In the data rows, 128 means zero.
Here are some points, each followed by its number:
[127 136 205  61 175 154 191 156 147 129 126 133 134 124 123 181 176  86
  88 142 124 141  58 113 127 162  90 167 134 109 119 147 173  87 143 171
 169 182 189  83 130  95 237  97 104 124 161 104 153 135  59  84  98 163
 187 168  88  31 110  89 146 128 145 132 176 146 137 124 133 170 154  79
 182  89 130 159  66 116 122 184  72 159 190 109 152 122 146 144 165 104
 103 139 126 182 115 150  34  62 183 123 127 161 161 153 130 115 193 127
 143 130 157  73 162  84  64 122  83  74 149 162 107 109 169 147 131 127
 139  96] 0
[121 128  75 132 123 151  72 138 108 137 131 160 153 159 117 103  92  76
  92  75 153 112 157 122 157 109 123  60  66 180 128 137 128 153 107 149
  98  81 113 202 148 156 112 153 138 109  84 129 102 131 141 151 136 103
 154  76 135 207 158 175 117 133 123 130 158  76  90 106 110  81 157 146
 105 135 108 131 174 144 124 136 199 102 105 153 123 103 107  83 110 203
 133 156  96 100 236 130 153 123 101 112 109  88  74 119 205 147 101 119
 125 143 109 149 134 135  97 150 206 151  99 155 209 171 100  91 163 136
  78 140] 1
[123  36 106 133 142 127 122 165  74 150 117 113 116  96 144  60 136 127
 100 110 140  93 132 148 139 128 163 131  91 140 118 128 133 127 135 119
 108 122 147 125 143 122 135 142 122 132 145  69 100 150 101 121 120  94
  94 110 166 157 125 216 143 167 169 110 105 104 130 169  41  69 105 140
 120  98 138 132 166 124 127 127 145  99 106 117 124 113 105 107  75 130
 125 140 127 138 118 124 146 113 133 115 115  94 110 128 123 144 122 135
  94 107 133 122 126 131 135 143 139 132 141 131 136 114 127 148 173 143
 124 167] 2
[169 132 183 137 150 116 229 112 179 117 131 135 125  94 113 137 159 123
 129 201 125 102  85 109 149 162  89 249 171  92  30 144 122  61 124 139
 163 218 167  41 130 173 148  99  70 148 166 115 165 165  91 111 137 162
 133 157  88  17  97  92 150 125 167 100 161 167 181 114 141 149 115 111
 157  93 169 150  45 136 151 154  47 169 153  80 110 152 111 150 181 106
  87 167 148 130  90 158  85  59 129 183 143 186 183 112  53 146 175 152
 129 103 134  93 121 112  75 158  78  91 111  98  85  50 151 154 142  99
 145 117] 3
[114 130 106 119 101  92  81  83 119 147 124  60 212 104 148 113 133 148
 113 164  93 139 158 141 147 114 136 135  83 205 128  62 156 151 166 112
  91 137  98 133 136 142  95 133 149 164 184 130  78 117  82 118 131  67
  99 115 151 184  88 128 101 158 115  89  90 137 118 144 143 135 104 148
 105 152 130 152 144 131 146 119 102 150 106 161 111 183 109 119 145 147
  82 150 109 116  98  75 178 127 103 115 138 137 153 124 189 143  97 116
 178 131 119 128 112  84 192 102 106 139  83  48 136 138 134 149 134 139
 157 210] 4
[114 115 123 134 127 113 123 154 119 142 129  96  80 117 133 102 148 172
 134 175 147 120 169 144 133 116 129 129 124 161 136  76 183 138 151 127
 134 172 138  95 127  75 133 136  92 143 207 114  89 138 113 116 123  98
  93 145 155 130 129 128 165 136 110  91 134 143 142 164 154 153 105 150
 190 134 197 221 136 139 161 137 112 146 113 126 140 216 103 144 178 108
 106 128 144 145  90  98 141 115 139 143 156  90 196 126  94 138 139 120
 212 107  95 116 122  88 122 115  89 165  98  62 125 192 154 155 146  88
 147 156] 5
[155 136 185 106 130  91 213 122 186 128 126 123 114 101 131 163 182 187
  91 166  96 127  96 126 103 141  63 212 145  77 133 109 134 119 146 136
 178 230 115  55 104 155 170  39 131 179 155 107 159 105 154  43 158 195
 192 125  66  37 114  25 128 151 143 120 150 160 219 116 155 129 146  79
 124 129 115 122  27  98 133 147  42 146 179  82 133 157 127 175 165  47
 112 109 185 161 105 133  71 137 168 163 101 153 201 147  58 118 164 121
 124 109 139  62 114 113 101 111  98 107 111 133 119 121 169 137 113  50
 177  98] 6
[132 116 175 139 118 142 126 137 127 137 154 161 144 122  48 127 131 188
 140 126 133 134  57 130 110 121 110 125 116 134 121 150 125  92 189 122
 154 121 164 131 113 150 159 115 122 133 100 160 141 145 120 111 119 132
 143 131  92 127 104 135 134 142 109 123  90 154 133 128 105 144 154 130
 121 132 119 103 148 113 129 142 183 123 186 117 145 101 136 116  91  99
 148 150 136 132 124 162  90 115 126 140 156 127 150 130 102 148 125 141
 105 143 126 104 125 104 124 138 127 136 130 169 126 126 151 117 127 119
 113  79] 7
[ 93 129 104 171 138 192  47 179  43  76 111 193 129 207 123 132  94 106
 167  36 158 138 146 160 121 156 112  75 103 149 110 200  94 157 146 203
  74  23 136 197 117 133 122 135 193 125  69  77 139 166 156 102  97 177
 163 103 134 143 190 186  86 181 157 152 120  94  67 104  85  59 132 162
 111 117  99 110 200  95 107 145 230 110 170 153 120  55 135 103  63 177
 202 174  93 130 214 122 107 121  91  63 111  80  59 134 220 126 156 140
  85 173 141 166  90 169  98 152 189 135 201 113 181 148 121  33 166 149
  33 114] 8
[127  71  58 146  58 124   0 172  51 195  69 152 130 126 125 130  70 127
 190  76 136 137 153 166 132 109 202  44  84 199 163  33 122 222 159 131
  12   0 119 164 117 142  79 147 178 103 136 121  75 179 140 152  73  60
  66  76 165 237 177 199  94 145 115 122  99 108  35 151 129  53  67 190
 162 121 155 137 201 113 129 152 220 125  48 209 164  62  51 123 108 178
 170 148  86 128 175  89 154 111 133  34 108  73  72  93 179 122  99 138
 141 156  56 190  95 109 177 109 144 166 175 138 242 164 113  70 140 146
 103 175] 9
[114 144 123 164 128 133 106 114 123 104 132 127 107 101 119  93  82 141
 151 105 143 124  99 130 145 129 118 139 147 113  85 131 124 149 142 136
 110 112 116 146 115 135 136  99 126 125 109 124 126 125 118 151 147 108
 179 140 138  80 139 160 139 137 109 146 134  94  98 105 154 124 101 123
 123 163 118 123 136 150 118 120 140 139 120  80 102 121 143 125 108 122
 152 113 172 117 129 101 131 116 143 141  99 127 113 128 112 126 101 139
 124 154 138 120 113 140 139 138 123 118 118 154 129 161 175 130  98 128
 114 126] 10
[109 104 108 115 115 124 143 142 112 140 111 130 128 102 152 105 121 134
 103 142 138 114 128 127 117  93 173 138 142 127 141 119 113 126 125 117
 112 136 120 153  97 108 114 129 148 126 144 135 126 140 123 152 133  89
 110 127 146 142 117 123 127 120 119 118 136 126 136 138 158 125 133 132
 109  97 147 173 116 149 132 134 142  76 118 156 161 152 160 123 125 116
 115 135 122 138 127 111 155 127 111 128 134 131  60 122 110 109 126 133
 181 129 116 118 146 100 140  96 118 127  98 121 121 140 157 145 110 143
 138  96] 11
[122 113 120 129 150 137 147  78 150 112 133  88 114 130 111 132 135 116
 110 158 122 155 145 104 132 130 123 147 161 145  98 119 131  94  56 126
 160 176 119 125 182 155 147 128 142 129 139 196 150 118 159 130 161 109
  94 149 124 117  93 139 150 136 124 131 143 154 185 113 130 108 159  78
 117 145 107  90 128 155 142 122  50  95 131 134 119 139 143  73 148 176
 108 141 131 105  82 171 163 129 121 179 153 183 158 132 119 149 144 136
 132 105 152 118 167 168 126 129  52 142 109 126 125  98 118 107 134 168
 117 135] 12
[139 156 200 129 123 100 251  88 170 120 112 117  62 245 122 210 174 136
  83 176  97 154  63 124 128 150  69 211 169  49 110 117 135  85  96 131
 167 237 160  46 107 130 166  46  84 125 123 117 142 108  80 120 153 192
 136 175  89   0 103  51 130 148 162 136 125 213 180 140 147 209 146  81
  99 174 148 125  44  98 143 144  18 180 151  64 120 163 141 189 180  97
  77  93 142 226  61 151  70 132 169 166 147 187 198 125  62  90 177  98
 140 110 157  63 147 110 129 114 101  49 100 132  87  78 144 193  64  84
 156  86] 13
[ 87 152  82 153 129 214  40  88  65 100 127 111 146 142  94  80  81 127
 144 125 128 134 173 120 153 138 137  91 109 157 132 123 134 139 120  90
  86  48  87 164  95  46  98 186 115 133 105  75 135 131 147 155 143  98
  86 108 182 217 138 150 111 134  99 129 104  70  99 139 134  69 115 169
 145 140  85 111 222 147 125 105 186 101  85 167  87  82 125  79  93 161
 161 133  89 122 192 133 191 148 117 109 137  38  64 112 159 169  96 117
 133 140 118 184 122 154 216 137 137 184 136 118 156 146  85 108 135 219
  85 185] 14
[114 197 132 101 143 119  94 119 103  97 118 246 140 168 117 128  99 123
 160  93 155 125 118 110  82 140 104 110 124 140 118 155 113 128  95 141
 152  99  96 145 107 120 119 137 162 138 119 156 159 139 149 150 124 147
 162 125 111 119 103 145 137 113 128 166 126 131 125 125 119 103 134 118
 150 171 136  95 129 112 131 117 151 110 122 124  87 117 139 100 130 111
 151 122 118 119 154 140 122 153 123 114 122 109 100 128 139 133 105 122
  88 149  75 102 140  89 128  87 144 103 107 139 148 151 105  84  91 130
  99 103] 15
[180 139 178 131 141 140 162 163 198 124 120 152 144 110 118 167 169 115
 134 132 149  97  94 126 116 161 134 135 121 113 133 175 136  78 137 147
 175 179 154  79 140 131 118  79 127 145 138 138 189 129 125 100 135 159
 159 167  86  45 134 114 161 144 209 129 121 179 137 112 107 121 185  78
 155 139 191 173  80 124 150 153  97 167 152 100 122 136 162 169 106 106
 108 128 153 152 128 129  65 116 165 178 112 170 123 145 117 134 172 129
 100 118 147 128  95 109  67 113 109  96 129 153 115 102 166  98 117 131
 142  83] 16
[148  55 132 126 122 130 149 159 116 153 144 170 112 119 115 107 104 143
 127 229 118 127 118 133 144 141 110 118 123 138  78  96 106 129 108  43
  97 104 101 109 128 144 130 111 118 129 140 148 128 138 108 116 121  82
 123 153 156 146 115 107 130 147 107  90  96 140 129 135 125 123 123 119
 189 138 130  87 140 139 150 139 137 118 110 109 112 145 127 114 182 132
 131 132 120 147 110 123 153 132  60 141 112 159 173 120 146 138 157 104
 145  91 114 136 131 147 108 124 101 138 118 117 131  89 141 117 134 130
 137 142] 17
[ 81 100  98 123  74  68  90  59 104 136 130  71 118  80  93  55  82 133
 106 139 105 113 172 106 137  91 189 107 120 168 158  82 154 204 113  92
  92 105  79 131 152  67 114 152 148 113 159 144 101 137 128 153 148  95
  21 106 186 221  82 154 139 114  56 106  99  96  98 132  72 141  85 167
  67 161   0 122 128 134 108 136 184 133  74 177 113 133  60 101 143 135
 126 139 124  98 118 130 204  74  73  82 130 142 132  96  91 117  83 121
 180 138  95 161 172 140 196 108 147 137  99  37 154 165  75 144 132 124
 132 197] 18
[174 110 202 135 169 115 255 117 164 114 145 124  60  53 128 189 160 159
  93 187  97 128  77 112 144 143  74 202 164 163 121  87 136  42 153 131
 207 255 169  31 137 158 200  74  63 153  89 148 166 118  55 101 115 160
 128 183  56   0  84  57 159 175 193  63 158 185 201  76 136 194 188  57
 149 144 207 164  40 146  81 140   0 172 177  97 180 167 158 176 205  83
  46 137 181 143  67 192 112 131 166 248 136 203 224 127  49 113 199 136
 138 105 157  66 155 142  74 121  34  90  72 124  29 103 188 182 120 114
 189  70] 19
[155 147 106 134 147 146 170 130 157 123 125 138  94 229 100 149 110 131
 123 128 123 128 112 130  90 137 105 111 121  95 137 160 133  89 127 136
 168 193 149 119 139 116 186 104 106 134  98 145 163 105  88 137 118 154
 150 118 100  74 113  61 119 122 165 118 134 136 208  82 135 136 128 114
 122 123 142 119  89 105 110 137  60  89 145  82 131 132 143 110  95  96
 118 123 139 132 103 144  83 138 139 130 141 139 138 134 163 121 155 146
 108 128 144 134 124 133 142 142 121 102 100 176 121 107 134 120 122 136
 145  85] 20
[142 144 152 131 107 120 150 129 130 158 108 130 158  77 141 131 149 167
 122 126 111 161 162 108 112 132 128 109 132 119 181 109 115 156 126 131
 114 167 117  61 119 101 133 110 127 159 113  92 132 109 132 108 119  98
  96 123 137  89 109 102 131 135 151 138 129 136 114 168  88 119 116 131
  90 116 127 146 101  90 104 119 121 142 153 117 157  78  98 137 111 109
 126 102 142 183 112  99  85 114 152 122 115 127 159 124 120 116 169 115
 118 151  76  99 149 109 123 111 107 125 102 136 184 134 132 124 124 103
 163 110] 21
[108 123  62 122  89 107 130  50 144 116 184 101 102  92 131 123 128 112
 124 162 124 105 147  99 131 141 145 152 178  74 114  86 150 170 102  95
 136 143 123 110 154 135 111 151 123 126 142 184  95 150 130 158 156  91
  98 131 142 173  45 141 156  80  92 108 133 141 130 136 128 142 151  70
 117 138 134 110 156 152 141 123  97 106  80 155 143 160 117 124 129 112
 105 132 139 174 134 166 213 102 117 124 138 152 150 104 101 127  93  97
 152 153 130 128 148 137 171 128  93 160  89  85  96 148 127 158 107 103
 110 182] 22
[110 124  78 136 118 133 128 138  93 146 131 114 144 139 134 114 136  55
 101 115 136 113 134 106 138 123 171  71 124 150 148 152 114 141  98 108
  75  81 102 181 122 142 101 137 145 102 133 132 119 129 150 122 149  88
  99 106 161 178 116 187 120 192 123 153 255 100  94 119 123  92 114 140
 112 122 137 158 182 156  74 133 141 212  90 114 116 113 102  97 126 135
 142 163  50 136  73 118 145 114 130 113 105  99  89 128 163 155 106 128
 130 140 118 182 146 129 114 148 143 138 149  88 160 132  97  96 131 136
 102 158] 23
[122 111  65  93  74 120  69 151  96 192  99 131 145 115 150 102  98 133
 129 107 119 142 165 153 158 142 153 106 118 156 180  96 141 196 119 123
  69  62 110 165  73 113 105 135 150 119 154  29 104 120 139 143 128 100
 120 108 145 134 132 119 238 134 147 136 124 106  63 186 106 101 121 173
  65 133 139 129 169  87  91 110 172 129  61 126 177 138  79 130 136 110
 127  95 121 161 146  77 108 115 127  50  76 109  96 100 142  99 101 117
 120 123  84 155 114  80 155 116 176 162 150 147 155 169 136 115 117  88
 147 144] 24
Which two points above are nearest to each new point, looking only along the 4 directions in which the numbered points spread most? Their numbers follow each, smallest number first.
[122 169 207 124 120 161 160 152 133 121 125 172 158 145 162 208 156 170
 142 110 136 136 122 121 114 150  57 181 165  35 160 104 116 127 121 119
 155 153 140 124 127 100 123 140 118 111 138  95  98  95  98 121 180 178
 126 139  77  62 134  88 134 114 148 142 154 136 135 152 127 147 131 148
  77 130 112 120  70  96 109 119 104 147 159 131 128 158 147 185 147  98
 163  88 156 126 131 130  92 134 144 137 145 124 171 121 102 111 143 160
 129 143 133 131 134 154 135 108 117  89 124 134 120 122 140 179 125 124
 140  97] 20 21
[164 121 112 171 116 170  99 126 107 155 183 168 150 181 102 126  99  78
 124  97 129 133 115 188 113 155 116 102  94 158 108 142 125  91 163 185
  81  65 183 143 120 142 149 131 160 137 144  60 150 120 119 104 125  93
 145 111 114 142 173 167  74 193 162 108 133 118  62  85 147 102 110 130
 121  86 148 187 135 114 138 138 170 130 142 149 158  71 121 114 117 152
 129 184 125 116 146  77  75 106 130 103 116  88  67 160 160 148 163 119
  99 161 115 127  93 119  74 136 129 173 185 149 155 132 155  59 150 153
  99  70] 2 7
[147 136 162 146 143 125 160 145 141 132 123 149 121 126 146 180 125 150
 146 109 128 147 107 140  88 142  97 145 119 135  79 145 115  92 139 145
 117 135 136 137 129 141 169 110 115 135 128 135 176 135  89 126 124 135
 159 157 107  82 132 121 107 147 148 140 142 130  99 148 124 139  81 106
 144 107 145 147  99 124 114 148 170 135 175 145 126 117 120 125 140 141
 142 147 145 112 128 141  52 107 161 115 111 127 137 155 144 130 177 133
 108 155 145 100 107 255  94 201 163  56 160 138 114 125 159 102 127 125
 113  98] 7 16
[132 128 103 149  99 119  43 115 125 130 130 121 128 146  95 114 152  78
 117  84 127 165 151 132 148 144 175 110 107 162 117 157 151 129 103 143
  90  46 102 149 126 101 100 152 126  81 155 132  85 137 159 128 142 105
 110 127 160 200  93 181 121  93 106 131 129  95  75 118 107  97 109 145
  85 102  98 104 172 156 121 104 185 115  98 171 120  94 127  94  83 155
 103 139 108 144 137 149 192 144 119  99 147  81  79 108 164 123  92 135
 149 106 123 155 142 129 185 118 129 148 164 134 169 116 132  89 143 164
 113 166] 14 23
[123 127 128 104 118 114 113  62  96 131 146 109 143 142 143 116 186 188
 153 107 107 137 122 116 134 107 160 133 125 107 137 104 130 149 112  92
 154 147  62 164 110 112  75 136 141  75 136 151 120  97 133 168 156 157
  89 135 135 172  90 140 166 104  92 127 153 103 162 155 144  88 104 157
 136 152  68 106 143 164  97 159  85 101 115 149 112  85  99  85 133  90
 126 119 109 107 125 123 203 133 128 140 146 117 128 119 105 116  72 130
 140  89 126 110 161 104 196 107  67 124  40  99 123 172  67 187 110  78
 115 116] 11 22
[155 124 127 152 111 165  79 223 105 163 127 190 155 113 139 151 127 110
  47  89 131 136 124 158 117 128 141  64  65 130 141 128 129 168 190 159
  57  74 179 152 117 145 123 108 160 140 133  51 128 150 121 113  55 107
 134  95 138 100 196 158 102 175 172 140 101 129  78 118 127 120  84 131
 135 103 141 146 162  54 127 146 167 141 159 135 165  68 130 124 112 119
 212 154 138 131 149  93  63  97 150  77 170  74  79 162 252 134 177 126
  78 158 136 105 103 157  75 121 130 112 211 139 134 138 167 175 131 138
 105 106] 2 7
[123 154  99 125 105 112  54  67 149 127 132  86 154 140 132  69 108 112
 116 116 115 116 166 110 126 111 132 148 141 110 148 100 134 160  77 140
  97 113  84 166 121 142  73 128 133 109 139 144 106  96 179 164 155 151
 109 122 125 164  87 125 154  85  81 152 138 144 143 147 113 169 128 163
 108 116 126 136 135 153 107 105 149  73 110 147 105 131 112 123 121 137
 140  82  98 117 115  80 186 158  98 125 180 137 145  90  99 106  82 145
 140 183 123 166 176 124 205 144 159 175 119 123 168 149  59 144 138 163
 129 160] 11 22
[127 137  88 126 100  88  98 138 120 130 131  47 139 134 104 114 123 116
 154 106 117 159 157 192 137 129 152 120 134 168 138 132 144 157 109 149
 181  62 115 145 138 137 139 193 133 117 116 132 117 152 167 140 154  98
 122 125 168 146 153 177 114 145 132  65 120 112  83 111  83  92 114 145
 113 153 114 106 175 200 116 114 221 103 129 122 154 133 141 113 120 137
 128 122 121 132 137  98 111 135 135  98 119 103  90  64 180 151 126 117
 121 101 145 156 133 152 117 140 168 131 149 128 135 142 125 111 136 150
  73 234] 2 23
[ 64 141  90 138 107  88  97 101 133 163 128 110 139 149 134  91 101 101
 143 111 176 146 142 101 130 105 171  97 134 174 139  64 145 143 118 103
 119 102 121 145 159 148  77 128 172 122 121 121 123 143 155 155 141 110
 133 109 158 215  72 175 128 187 100 105 123 118 123 111 152 137  87 160
 113  74 162 140 137 168  69 100 175 112 104 165  94 148 137 132 131 203
 151 117  83 103 122  44 198 153 101  89 129  98  96 106 119 123  87  92
 164 135 134 154 137 116 171 104 168 148 107 122 167 157  70 217 129 140
  95 179] 4 23
[130 124 133 127 121 145  80 163 120 112  84 119 167 149 109 140 119 118
 175 112 121 140 134 125 116 129 108  62 176 145 133 155 123 162 136 135
 102  62 143 189 112 110 148 146 116  96  92  97 121 160 164 116 120 152
 176 110 162 146 169 180  83 128 125 149 114 137  89 122 112  94 107 137
 115  86 121 115 150 114  99 116 183 127 153 137 109  68  91 140  79 136
 171 120 142 115 204 110 107 150 157  55  96 101  80 117 167  95 129 107
 119 132 126 230  95 128 126 151 180 127 178 151 182 136 123  93 148 137
  97 100] 1 15
[104 165 125 126 136 141  50  58 135 127 137 133 131 165 103 121 255 131
 132  87 113 160 255 112 146 125 117 144 130 102 124 164 121 118 109 114
 151  90 126 156 124 123  62 140 152  90 109 197 134 114 138 153 138 136
 159 144  82 155 135 134 127 112 107 164 124 111 150 136 159 122 144 147
 140 125 123  97 138 141 147  94 155 104  92 123 101 157 123  97 107 127
 141 131 139  52 116 147 160 131  50 149 131 124 126  93 130 126  91 149
 181 125 172 139 125 123 255 137 122 119 117 132  90 135  83 145 114 127
 162 130] 10 11
[113  80 123 138 126 108 130 135 100 233 137 205 124  98 111  81 131 145
  98 158 152 160 126 129 142 131 169 145  98 145 130 108 130 125 137 121
 118 128 168 118 159 115 121 113 124 129 114 201 126 140 103 116 123 107
  89 130 126 154 135 155 141 125 118  92 110 140 111 115 163 129 100  82
 123 134 112 126 133 142 139 138 121 255 122 147 131  67 134 113 123 112
 162 111 141 116 126 145 108 113 144  61 136 131 130 127 134 147 139 106
  86 100 130 161 129 126 123  99 150 170 114 111 106 129 131 158 135 140
 117 120] 11 17
[111 112  81 124 125 142  74 148 141 131 159 120 133 136 128  76 102 102
 140 121 129  93 153 130 144 109 190 101 116 173  91 132 124 133 127 118
 121 111 142 143 128 144 110 152 149 121 121 112 113 165 169 156 104 114
 106 119 166 155 150 183 123 101 123 125  97  64 116 131 129  75  93 152
 118 137 119 102 163 175 128 127 200 123  94 155 137 121  81 103  83 157
 176  83 101 107 163 136 144 144  84  92 157 124  66 128 157 135 109  96
 130 113 114 140 124 138 194 151 176 151 153 133 184 138  90 149 140 151
 123 136] 1 23
[132 151 111 127 119 165  38 134 107 111 126 198 159 166 156 133  84  92
 188  96 136 155 107 102 132 122 140  71  84 119 102 142 108 143 103 137
  84  54 122 177 117  82  78 150 117 142  88 126 134 136 190 138  88 113
 160 162 135 186 158 164  86 117  95 161 108  88  93  99 101  54 165 154
  99 149 136  72 167 104 113 138 189  84  87 174 110 132 129  88  83 147
 174 146 169  79 165 164 133 108 123  80 202  72  93 127 169 136 130 132
 112 129 139 189 122 128 142 161 175 134 184  95 175 136 129  78 109 113
  80 199] 1 14
[125 150 158 191 205 125 176 124 198 107 128 196 135 170 129 180 151 138
 149 110 157 154  98 138 106 119 122 151 165  93 143 142 111 107 126 160
 213 141 153 119 122 130 165  97 149 118  40 122 166  94 101 117 113 147
 152  95  96  82 122  88 115 123 167 141 144 138 147 106 148 156 137 117
 117  93 108 116 121  86 137 150  88 144 147 114 140 130 176 173 115 120
 123  54 136 164 131 135  56 116 166 163 128 140 173 152 171 127 163 137
  97 149 128  85 138 121 103 117 139  68 141 117  97 108 151 120  95  94
 144  77] 16 20
[ 82 138  74 140 107 156  82 122 127 116 136 139 122 148  86 128 115 117
 150  77 148 117 139 128 120 160 125  95 122 157 137 147 142 182 136 151
 129  94 116 174 139 109 122 162 155 136  89 123  93 124 162 151 176 139
 147 150 131 159 115 146 113  97 112 173 125 100 140 116 117 132 145 153
  89 141 111 146 151 144 124  95 188 109 194 147 169 105 120 108  75 122
 149 140 126 146 156 127 127 156 156  92 127 108  89 142 154 127  99 118
 127 193 105 130 133 144 146 159 157 124 169 178 158 145 102  91 137 162
  85 121] 10 15
[117 165 120 123 142 120 116 122 129 109 125 127 126 141 131 105 113 120
 160 109 136 124 144  85  98 132 116 129 161 125 149 141 111 127 122  99
 148 113  86 166 194 102 117  79 159 169 101 130 128 100 146 140  69 196
  89 174 110 131 118 147  95 126 129 131 126 114 148 120  79 123 130 105
 108 143  94  63 136 137 148 124 162 115 148 130 117 128 121 110  98 144
 128 140  85 121 139 129 119 104 131 150 133 138 119 168 141 139 108 119
 238 124 131 182 134 127 148 114 150 105 168 135 118 146 106  81 118 147
 123 135] 10 15
[104 145 116 112 131 143  71  58 109 113 118 115 134  60 143 110 134 132
  70 140 154 112 156 116 164 116 147 136 116 109 128 103 146 127  96 105
 163 159  79 126 142 158 103 167 131 109 125 142 101 106 130 156  98 115
  93 173 125 115  75 125 173  96  89 146 136 116 156 135 151 180 137 131
 131 146 119 114 143 160 120 125 121  87  66 112  83 230 112 102 102 131
 110 129 132 104 112 131 203 131 102 148 133 200 138 113 119 127  83 143
 141 121 122  82 128 151 160 105 140 140  98  78 156 166  87 145 126 125
 141 170] 11 22
[ 97 108  87 122 114 110  98 102 131  93 147  67 108 136 149 116 112 105
 123 139 134  95 151 115 118 105 133 120 165 130 165 112 123 127  89  84
 163 134  83 153 127 120  56 126 145 104 100 153  77 158 190 166 168 116
 100 155 162 210 104 151 148  81  71 138 115 128 165 136 127 115 138 199
 110 156 122 113 114 148 155 118 146 104  92 151 101 156 106  75 126 133
 124 128 115  82 132 107 219 169  95 124  93 148 107  95  78 121  46 121
 194 110 131 131 166 150 140  96 150 149 101  81 158 126 125 174 126 146
 132 171] 18 22
[103 125  82 113 122 135  62  55 103 140 149 118 135 140 144  91  94 114
 128 115 133 116 168 125 117 105 157 101 113 166 147 144 141 167 103 104
  92  31 102 140 130 123  94 144 144 116  99 170 112 150 170 130 151 100
 115 115 211 224 113 171 122 128  57 220 108 105 135 133 126 165  96 227
 120 146 135  82 184 198 143 117 163 113 100 156 125 101  99  89  89 158
 136 149  62  43 163 169 215 120  97  91 135  94  74 122 150 146  68 181
 129 129 152 170 199 157 164 142 147 170 143  96 162 156  81  91 104 160
 108 192] 14 23
[145 105 247 194 131 143  74 170  87 114 112 143 141 155  93 195 171  81
 141 153 144 176  73 124  86 143 101 137  60  92  94 143 110 106 128 130
 162 145 198  89 152 140 198 100  87 136  82 137 176 139 101 102 110 125
 153 120 119  40 146 123 127 166 162 100 211 150 139 171 132 144 138  82
 173 112 144 147 122 108 151 144   0 152 220 109 134 140 197 145 145 118
  78 152 141 150 123 170  45 128 161 134 114 148 112 160 107 136 184 118
 116 123 183 106 158 123  38 124  83 175 170 138  98  74 138  95 113 133
 123  93] 0 16
[107  91 105 130 153 126  88 139  87 138 161 141 184 147 113 125 100 102
 135 109 119 123  96 132 139 119 163  86 133 164 143 122 131 129 138 124
 103 107 128 131 143 121 140 125 127 114 126 152  87 136 142  96 102  67
 103 117 204 168 141 162 143 156  97 137 114  46 138 101 141 108  76 138
 141 139 145 152 165 140 122 136 162  90  30 206 105 100 130 102 141 102
 126 152 115  89 216 105 138 142 100 113 128 104 120 127 151 129 104 150
 123 133 123 165 112 139 147 138 158 155 123 130 173 143 109  21 135 157
  95 168] 2 23
[103 134 121 105 181  92 116  89 139 121 129  97 103 136 132 106 145 144
 158 132 110 110 149  90 121 113 142 120 160 126 139 102 152 126  85 130
 126 138 115 135 132 129 107 124 123  95 145 171 112 103 137 133 135 147
  91 104 135 145  96 113 108  64  72 134 129 122 148 142 142 151  96 163
 105 151 108  89  98 156 117 152 129 126 105 141  97 144  82 137 121 143
 126 131 121 124 114 111 181 171 105 125  61 132 151 107  64 106  75 130
 156 112 145 105 156 134 188 134 141 141  84 130 126 140 122 161 113 101
 139 135] 11 22
[124 115 100 123 120 150  56 160 110 150 120 119 142 126 141 119  72 101
 157 120 119 112 126 131 136 113 125  82  86 166 113 130 170 143 135 128
  54  95 119 129 123 131 104 134 146 113 137 143 112 166 136 132 113  85
 113 125 134 175 121 176 124 163  95 139 118 151  93 128 135  91 149 179
 133  99  97 138 166 123 117 203 191 102  85 150 105 110 120  70  81 167
 143 123 116 123 199 132 164 122 107  96  98 123  95 112 113 144  92 115
  71 124 107 143  97 117 118 195 152 143 133 124 125 106  97  82 125 151
  57 143] 1 23
[ 83 149  65 130 123 144  19 103  79 113 154 111 163 164 129  80  85  76
 146  70 122 111 156 114 143 126 163  87 133 172 119 149 185 152 104 140
 125  51  51 169 151 121  76 162 166 110  91 183 112 156 169 155 144  98
 133 105 162 246 141 173 155 106  84 182  94 108 113 187 110  81 155 182
 124 144 105  77 198 152 122 120 211 103  84 170 118 109  89  56  69 186
 167 159  92 179 148 162 237 131  82 107 146 104  51 107 135 153  29 123
 172 169 129 235 124 142 176 121 173 222 140 110 149 143 100  82 125 170
  97 175] 1 14
[134 119 211  90 178  83 202 105 110 147 127 130 103  98 173 146 150 150
  88 169 118 135 111  98 149 114 123 157 108  83 134  93 124 134 120  94
 139 197 129  74 158 128 134 109 142 133 146 155 114 115 108 135 135 178
 118 133  98 112 102  91 133 128 113 105 110 140 180  97  93 144 130 110
 133 137 145 173 115 140 154 128  75 141 138  68 133 159 139 191 142 120
  95 134 150 101 106 165 147 159 131 170 139 159 169 150  70 118  95 138
 144 120  90 113 145 120 138 104 161 112  80 140  83 152  92 171 132 119
 173 136] 11 17
[103 139  62 130 162 129  12 130  65 115 134  82 205 141 160  60  70 102
  96  83 137 119 162 150 162 123 197  60  99 179 151 111 177 175 105 117
  72  34 108 188 128 157  61 162 125  97  98 113  85 128 212 164 112  73
 128  83 209 248 141 183  96 129  97 128  70 111  74 146 144  43 102 177
 103 138 103 126 188 171 107 103 225 116  84 206 182  94  83 105 101 151
 151 137  98 111 195 116 219 136 126  81 124  82  61 112 171 136  67 109
 153 168 100 184 138  94 166 150 179 162 163 139 194 176 115  99 182 118
  75 193] 9 14
[ 85 118  85 122  88 108  54 105  88 182 137  88 117 120 157  93 126 120
 120 129  80 134 170 132 126 115 220 125   0 155  92  87 133 181 152  82
 114  53 101 150 145 157  83 171 151 123 167  97 102 141 134 161 136  87
  74  93 150 181 120 143 132 142  95 102  89 115  97 146 133  98 100 149
 137 108 144 168 168 128 107 134 159 115  94 182  99  95  91 144 127 155
 128 122 108 113 115 112 191 131 116  84 143 107 109 169 119 121  94 123
  75 138 103 141  96 114 161 105 123 153 132  76 158 161 110  89 150 152
 195 172] 4 23
[ 93 138 124 141  73 169  88 144 131 141 116 134 124  90 146 137  85 102
 168  59 112 148 152 170 117 148 140  84 127 141 142 123 128 169 145 156
 118  66  91 159  85 111  47 129 213 135 108 113 127 118 144 143 120 119
 130 110 140 160 159 147 132 149 135 161 114 117 117 129 117 108 126 144
 107 130 116 124 201 132 154 141 176 102 116 151 127 152 121 118  95 135
 163 144 114 104 152 127 132 118 118  91 116 107  97 132 149 128 103 151
 120 129 128 149 126 109 133 149 156 140 158 128 173 103 118 107 146 136
  98 136] 1 23
